-6 15 -8 9 15 -1 13 13 -15
-3 -16 0 1 -14 7 -4 -6 11
-32 -33 -27 25 -23 37 17 11 12
14 -28 19 -22 -30 -2 -27 -29 31
-10 -6 -9 9 -3 12 6 4 1
->
-6 15 -8 9 15 -1 13 13 -15
-10 -6 -9 9 -3 12 6 4 1
-3 -16 0 1 -14 7 -4 -6 11
14 -28 19 -22 -30 -2 -27 -29 31
-32 -33 -27 25 -23 37 17 11 12

-38 24 -5 -6 26 27
7 3 -2 -15 -2 7
-17 -44 5 6 -1 23
-20 10 16 -17 1 -13
-1 -8 7 0 -8 17
7 26 19 -29 10 2
16 -3 -13 5 -7 5
-24 5 -3 18 9 -38
->
7 26 19 -29 10 2
-38 24 -5 -6 26 27
-20 10 16 -17 1 -13
-24 5 -3 18 9 -38
7 3 -2 -15 -2 7
16 -3 -13 5 -7 5
-1 -8 7 0 -8 17
-17 -44 5 6 -1 23

-12 -2 -18 5
-7 22 6 -4
6 36 -12 -17
-20 9 15 3
->
6 36 -12 -17
-7 22 6 -4
-20 9 15 3
-12 -2 -18 5

-1 -6
24 45
-6 23
30 34
->
24 45
30 34
-6 23
-1 -6

-7 -6 -8 14 -17 24 -24 9 -19 -6 6 1 4 9
1 -2 1 -7 -10 0 9 20 16 -1 12 -7 7 11
-13 -1 -9 4 -30 -27 13 11 6 39 5 -2 2 3
-8 -24 -6 12 -19 -10 -24 0 9 10 -1 3 -1 -16
->
-13 -1 -9 4 -30 -27 13 11 6 39 5 -2 2 3
1 -2 1 -7 -10 0 9 20 16 -1 12 -7 7 11
-7 -6 -8 14 -17 24 -24 9 -19 -6 6 1 4 9
-8 -24 -6 12 -19 -10 -24 0 9 10 -1 3 -1 -16

33 37 34 5 43 -43 -2 -31 -43 -38 10 30
15 -20 8 26 -1 3 27 -17 17 22 -28 18
32 36 33 4 42 -41 -2 -30 -42 -37 10 29
-29 -38 -31 -1 -41 41 6 27 43 39 -13 -26
12 -24 5 26 -4 6 27 -14 21 25 -29 15
-20 13 -14 -26 -7 5 -25 21 -9 -14 25 -23
-18 -36 -22 7 -32 33 12 16 39 38 -19 -15
-10 -35 -15 13 -26 27 18 8 36 36 -23 -7
->
33 37 34 5 43 -43 -2 -31 -43 -38 10 30
32 36 33 4 42 -41 -2 -30 -42 -37 10 29
-20 13 -14 -26 -7 5 -25 21 -9 -14 25 -23
15 -20 8 26 -1 3 27 -17 17 22 -28 18
12 -24 5 26 -4 6 27 -14 21 25 -29 15
-10 -35 -15 13 -26 27 18 8 36 36 -23 -7
-18 -36 -22 7 -32 33 12 16 39 38 -19 -15
-29 -38 -31 -1 -41 41 6 27 43 39 -13 -26
